The rows below come in pairs that one turn or mirror swaps. Which row does each named row swap with?
The rows were stretched afterwards, more along some directions than others.
Buvip: [-.06,-.03,-.05,-.21,-.15,-.22,.11,.02,.32,.23,.00,.31,.06,.22,-.02,-.16,.19,.32]
Luk: [-.07,.00,-.10,-.16,-.31,-.27,.00,-.12,.34,.02,.09,.23,.03,-.01,-.05,-.28,.26,.42]
Seded: [-.07,-.06,-.07,-.24,-.21,-.32,.06,-.06,.44,.14,.05,.23,.02,.12,-.05,-.16,.25,.37]
pati: [.21,.04,.29,-.33,-.04,-.08,-.20,-.52,.27,.01,.17,.11,.00,.26,.01,-.28,.43,.06]
geno: [.12,.01,-.21,-.14,-.43,-.05,.11,.03,-.12,-.02,.10,.13,.19,-.15,-.13,-.19,.23,.16]
kovi: [.31,-.32,-.04,.09,-.16,-.15,-.17,.35,.11,.02,.23,-.10,.04,.16,-.16,.18,.00,-.09]
vofum: [-.12,-.06,-.13,-.14,-.22,-.28,.06,-.04,.26,.08,.07,.17,.09,.05,-.17,-.10,.10,.42]
repa: [.11,-.33,.39,-.31,-.24,-.13,-.28,-.61,.36,.07,.22,.08,-.04,-.02,-.15,-.21,.23,.16]
Difas: [.10,.04,-.08,-.13,-.44,-.04,.11,.07,-.11,.00,.02,.17,.23,-.06,-.14,-.11,.25,.17]
rab: [.40,-.20,-.23,-.01,-.22,-.08,-.19,.11,.09,.07,.40,-.14,-.28,.09,.00,.11,.15,-.03]
Taba: [.07,.12,-.02,-.16,-.49,-.08,.05,.07,-.02,.03,.08,.17,.17,-.03,-.06,-.22,.34,.20]
Nud: [.10,-.06,.43,-.14,.12,-.14,-.19,-.39,.32,.04,.18,.07,.08,.40,-.16,-.01,.12,.26]
lunu: [-.03,-.03,.34,-.09,.06,-.23,-.36,-.28,.20,-.01,.22,.07,-.04,.27,-.14,-.21,.12,.14]
Bim: [.26,-.24,-.12,.01,-.16,-.23,-.13,.30,.05,.01,.29,.00,.13,.24,-.15,.04,.09,-.27]
dat: [.16,-.07,.36,-.23,.01,-.12,-.18,-.39,.24,.02,.27,.19,-.04,.32,-.08,-.18,.28,.07]
luker: [.04,-.30,.21,-.19,-.18,-.22,-.33,-.41,.14,-.14,.32,.25,.05,.06,-.18,-.33,.19,.34]
met: [.22,-.11,.31,-.33,-.15,-.24,-.30,-.45,.37,-.07,.17,-.06,.03,.26,-.26,-.15,.30,.18]
Ril: [.43,-.27,-.14,-.18,-.22,-.25,.00,.07,.10,-.09,.38,-.16,.13,.17,-.07,.05,.40,-.22]
rup: [.20,-.30,-.30,.03,.04,-.21,-.09,.23,.05,-.02,.36,-.03,-.10,.23,-.19,.14,-.04,-.19]
gegip: [.05,-.10,.32,-.06,-.11,-.16,-.35,-.32,.16,-.02,.25,.14,.01,.26,-.18,-.21,.25,.17]
fibu: [.16,.14,-.11,-.08,-.42,.02,.15,.08,-.11,-.04,.11,.01,.15,-.02,-.11,-.09,.22,.14]
dima: [.27,-.36,-.32,.04,-.21,-.02,-.17,.42,.03,-.05,.31,-.15,-.11,.05,-.08,.18,.14,.09]
zun: [.13,-.10,.65,-.07,-.07,-.20,-.24,-.37,.37,-.03,.12,.15,.14,.22,-.12,-.08,.09,.32]
nepo: [.26,-.37,-.09,.06,-.05,-.21,-.12,.37,.09,.06,.15,.06,.18,.17,-.27,.25,-.08,.02]
Refi: [.37,-.18,-.19,.05,-.12,-.22,-.15,.20,.09,.02,.29,-.01,.23,.27,-.12,.09,.13,-.15]
zad: [.31,-.28,-.42,-.05,-.10,-.10,-.14,.47,.04,-.19,.33,-.12,-.08,.10,.03,-.05,.13,-.13]
pipa: [.16,-.12,-.24,.17,-.07,-.15,-.23,.42,-.07,.06,.34,-.25,-.12,.32,.01,.06,.01,-.14]
revu: [.20,-.32,-.47,-.01,-.08,-.27,-.10,.29,.02,-.12,.30,-.07,.03,.16,-.10,-.02,.07,-.26]
zerof: [.09,.08,-.11,-.12,-.43,-.05,.09,.06,-.16,-.09,.07,.11,.20,-.12,-.17,-.13,.24,.15]
Pak: [.02,.10,-.18,-.01,-.36,-.02,-.02,.10,-.19,-.18,.02,.13,.15,-.14,-.20,-.11,.13,.26]
tuku: [.20,-.21,-.13,.05,.07,-.18,-.11,.44,.02,.09,.31,-.11,-.01,.43,.00,.14,.05,-.15]
furo: [.27,-.31,-.11,.05,-.01,-.11,-.07,.17,.03,.16,.32,-.11,-.01,.40,-.10,.21,.05,-.15]
Fek: [.04,-.28,-.35,.14,.04,-.09,-.01,.35,-.13,.08,.16,-.02,-.21,.14,-.08,.34,.07,-.12]
pozi: [.03,.04,-.05,-.08,-.37,-.03,.12,.11,-.09,.07,-.02,.23,.22,.03,-.11,-.11,.20,.11]
nug: [.17,-.05,.53,-.15,-.13,-.21,-.32,-.50,.29,-.05,.15,.13,.36,.40,-.15,-.26,.14,.18]
suzut: [-.08,-.06,-.06,-.18,-.27,-.28,.05,-.12,.36,.10,.02,.25,.08,.06,-.11,-.14,.21,.39]
gefu: [.17,-.14,.18,-.33,-.02,-.16,-.24,-.61,.36,-.07,.26,.04,-.12,-.08,-.07,-.32,.25,.02]
nemuz: [-.06,-.06,.31,-.13,.01,-.18,-.36,-.30,.16,.07,.24,.11,.03,.33,-.06,-.31,.26,.23]
Vibu: [.08,.07,-.18,-.11,-.45,-.05,.03,.20,-.15,-.07,.13,.11,.23,.03,-.12,-.19,.24,.20]
bufi: [.24,-.17,.39,-.17,-.13,-.29,-.25,-.46,.32,-.27,.33,.33,.40,.03,-.10,-.40,.10,.34]
Duni: [-.17,-.05,-.10,-.07,-.13,-.24,.08,-.04,.28,.13,-.02,.27,.07,.09,-.12,-.08,.11,.36]
zuso: [-.11,-.08,-.12,-.25,-.27,-.34,.07,-.15,.39,.07,.09,.30,.09,.01,-.17,-.28,.28,.37]
gik: [-.09,.13,-.19,.05,-.31,-.11,.06,.12,-.15,-.12,.08,.18,.12,-.16,-.15,-.18,.10,.20]
Difo: [-.06,-.25,.38,-.29,-.05,-.11,-.19,-.26,.26,.26,-.03,.28,-.09,.39,-.07,-.08,.24,.09]
pid: [-.04,.01,-.04,-.25,-.28,-.30,.03,-.29,.39,.13,.15,.17,.04,.04,-.08,-.23,.27,.31]
Gikod: [.12,-.24,.52,-.14,.01,-.16,-.24,-.42,.35,.02,.13,.14,.14,.20,-.21,-.04,.12,.31]
gud: [.02,-.19,-.04,-.31,-.25,-.30,.14,-.16,.45,.25,.02,.33,.09,.14,.00,-.14,.30,.19]
Radim: [.45,-.11,-.12,.03,-.19,-.21,-.27,.13,.22,-.09,.31,.00,.08,.04,-.16,-.02,-.11,.06]

nepo is swapped with zun
Difas is swapped with suzut
pati is swapped with revu
zuso is swapped with fibu
dima is swapped with repa
Duni is swapped with pozi
Taba is swapped with vofum

The rows below come in pairs that one turn or mirror swaps. Which row does each named row swap with?
The rows were stretched afterwards, more along some directions than others.
ziku: [.49,-.04,.33,-.07,-.34,-.11,.18,.18,-.10,-.35,-.15,.45,-.54,.07,-.13,-.29,-.43,-.06,.81]
kunud: [.79,-.12,-.19,.61,-.77,.26,-.06,-.17,-.02,-.76,.00,.31,-.74,-.11,-.62,.02,.32,.02,-.16]
veg: [.38,-.16,-.38,-.02,-.29,-.20,.26,-.02,.29,.08,.22,.21,-.19,-.04,-.40,.42,.11,-.12,.14]
tivig: [.45,-.01,.43,.20,-.03,.09,.00,-.14,-.19,-.31,-.50,.05,-.40,.11,-.24,-.32,-.03,.01,.58]
bogu: [.51,-.14,.40,.29,-.05,-.03,.01,-.06,-.11,-.37,-.34,.09,-.23,.07,-.30,-.27,.09,-.04,.75]
mebi: [.36,-.10,-.36,-.27,-.24,-.07,-.29,-.06,-.35,-.48,.02,.41,-.08,-.15,-.52,.44,.10,.04,.14]
Rad: [.25,.12,-.04,.23,-.45,-.09,-.19,-.11,.22,-.18,.39,.58,-.15,-.24,-.58,.47,-.14,-.04,.12]
vuli: [.41,.10,.22,.09,-.29,-.34,.00,.13,.13,-.43,-.48,.54,-.30,.33,-.33,-.03,-.08,-.66,.63]
gom: [-.19,.18,.02,.22,.07,-.08,-.07,-.02,-.25,-.35,-.57,.60,-.38,.45,-.21,-.10,-.15,-.02,.54]
balum: [-.18,.32,-.12,.04,.09,-.11,-.12,.07,-.27,-.50,-.51,.59,-.34,.48,-.10,-.27,-.02,-.18,.51]
mezo: [.87,-.14,-.23,.52,-.80,.18,-.15,-.35,.14,-.77,-.06,.13,-.76,.04,-.77,.24,.23,-.01,-.03]
guzez: [.36,-.01,.39,-.19,-.18,.12,-.10,-.16,-.24,-.29,.15,.15,.06,-.02,-.58,-.11,-.19,.27,.28]
siv: [.11,.05,-.05,-.32,-.13,.12,-.05,.13,-.19,-.64,-.39,-.21,-.12,.27,-.18,.46,.07,-.04,.37]
Fiti: [.25,-.07,-.06,.20,-.12,.16,-.09,.01,-.23,-.59,-.07,.08,-.76,-.41,-.39,.38,.28,.09,-.03]
mil: [.60,-.15,-.16,-.19,-.69,.14,-.27,-.27,-.22,-.78,-.07,.49,-.17,.34,-.48,.08,-.19,.15,-.03]
ger: [.89,.00,-.06,.45,-.75,.24,-.08,-.24,.14,-.53,-.09,.13,-.79,.09,-.73,.19,.16,-.21,.05]
tinu: [.23,-.15,-.28,-.07,-.39,-.12,.18,-.11,.23,-.03,.10,.14,-.22,-.01,-.45,.61,.06,-.09,.07]
vebit: [-.17,.40,.00,.12,.08,-.02,-.08,.02,-.17,-.35,-.58,.50,-.54,.57,-.22,-.24,-.06,-.30,.57]
guze: [.30,.29,.26,-.46,-.31,.06,-.06,-.08,-.29,-.48,-.18,.36,-.25,.61,-.32,-.21,-.18,-.33,.64]
besu: [.02,-.11,-.29,-.01,-.04,-.37,.19,-.08,-.29,-.33,-.02,.39,-.22,-.16,-.53,-.15,-.10,.42,.52]
Belu: [.34,.31,-.03,.37,-.43,.32,.12,.01,.16,-.73,-.33,.25,-.40,.72,-.36,-.12,.11,-.28,.27]
nuge: [.55,-.02,.15,-.16,-.30,.09,-.05,-.51,-.42,-.51,-.78,.17,-.27,.65,-.26,-.12,-.13,.30,.28]
kufa: [.33,-.14,-.26,-.02,.08,-.09,-.34,.18,.12,-.07,.09,-.04,-.18,.19,-.35,.37,-.03,.02,.32]
sez: [.20,.04,.07,.11,-.23,-.05,-.12,.08,-.16,-.50,-.01,.75,-.73,.03,-.36,-.18,-.01,-.12,.61]
natog: [.50,.69,-.15,-.26,-.16,.24,-.14,.17,.02,-.46,-.15,.31,-.35,.48,-.27,-.11,-.19,-.30,.01]
gebup: [.35,-.18,-.02,-.15,-.58,-.19,.61,-.31,-.07,-.20,-.42,.11,-.32,.36,-.66,.05,-.19,.11,.53]
gikim: [.85,.00,-.24,.45,-.83,.23,-.12,-.34,.02,-.60,-.07,.22,-.67,.16,-.76,.19,.13,.02,.01]
rodi: [.75,-.17,-.25,.45,-.81,.21,.00,-.40,-.06,-.72,-.20,.07,-.66,.01,-.66,.29,.21,.20,-.07]
bodi: [.66,-.08,-.23,.55,-.81,.24,-.20,-.40,.03,-.69,-.06,.23,-.81,-.09,-.76,.38,.19,.04,-.10]
vaka: [.08,-.18,.54,-.45,-.09,.16,-.30,.14,-.28,-.23,-.14,.09,-.35,.09,-.25,.25,-.32,-.10,.56]
nuga: [.57,.44,.34,.04,-.17,.00,.23,-.18,.09,-.32,-.64,.36,-.49,-.31,-.57,.13,-.17,-.20,.44]
Bemi: [-.20,.22,.16,.00,.03,-.01,.01,.04,-.29,-.24,-.70,.56,-.23,.43,.03,-.08,-.15,-.11,.69]
Div: [.30,-.33,-.45,.12,-.32,-.27,.13,-.20,.27,-.17,.22,.15,-.07,-.07,-.50,.55,.20,.10,.09]
bibe: [-.24,.27,-.14,.12,-.06,-.01,-.01,.00,-.32,-.50,-.60,.53,-.41,.60,-.11,-.19,.01,-.09,.64]
Mok: [.46,-.14,.31,.35,-.11,.05,-.16,-.24,-.21,-.49,-.39,.14,-.18,.10,-.33,-.23,.07,.17,.62]
zon: [.64,-.32,.04,.05,-.93,.15,.38,-.29,-.07,-.30,-.31,.34,-.29,-.05,-.45,.44,-.33,.32,.32]
Rog: [.44,-.28,.47,.08,-.14,.09,-.16,-.21,-.33,-.18,-.54,.00,-.29,.26,-.25,-.19,-.05,.18,.66]
pel: [.06,.29,.21,-.18,-.21,.40,-.25,-.34,-.22,-.84,-.14,.03,-.54,-.06,-.47,.49,.07,-.38,.33]
vor: [.43,-.53,.03,-.18,-.42,-.15,-.01,-.45,-.18,-.03,-.22,.45,-.01,.13,-.46,.33,-.15,.46,.57]
zoka: [.45,-.36,-.33,.16,-.46,-.30,.25,-.11,.39,-.12,.29,.18,-.25,.01,-.52,.57,.07,-.05,.07]
guzal: [.44,-.09,-.44,.05,-.52,-.18,.13,.06,.30,-.18,.31,.40,-.39,-.06,-.35,.46,.09,-.22,.00]
kido: [.50,.12,.05,-.10,-.48,-.25,-.01,-.44,-.01,-.76,-.20,.19,-.33,.03,-.54,.17,-.20,.30,.60]
supi: [.62,-.20,-.11,-.18,-.52,-.07,-.27,-.04,-.42,-.87,-.37,.12,-.47,.37,-.71,.02,.06,-.08,.23]
Zume: [.41,-.11,.49,.22,-.01,.11,-.16,-.27,-.14,-.29,-.46,.03,-.26,.16,-.34,-.21,-.06,.13,.69]
rik: [.69,.04,-.21,-.57,-.28,-.05,-.51,-.70,-.27,-.67,-.30,.14,-.03,.49,-.49,.23,-.17,-.09,.25]
let: [.49,-.15,.51,.20,-.04,-.05,-.05,-.27,-.09,-.30,-.49,.12,-.21,.17,-.25,-.29,-.03,-.02,.72]

mebi is swapped with guze
gom is swapped with zoka
rik is swapped with pel
Rog is swapped with kunud
veg is swapped with bibe
nuga is swapped with kido
ziku is swapped with zon

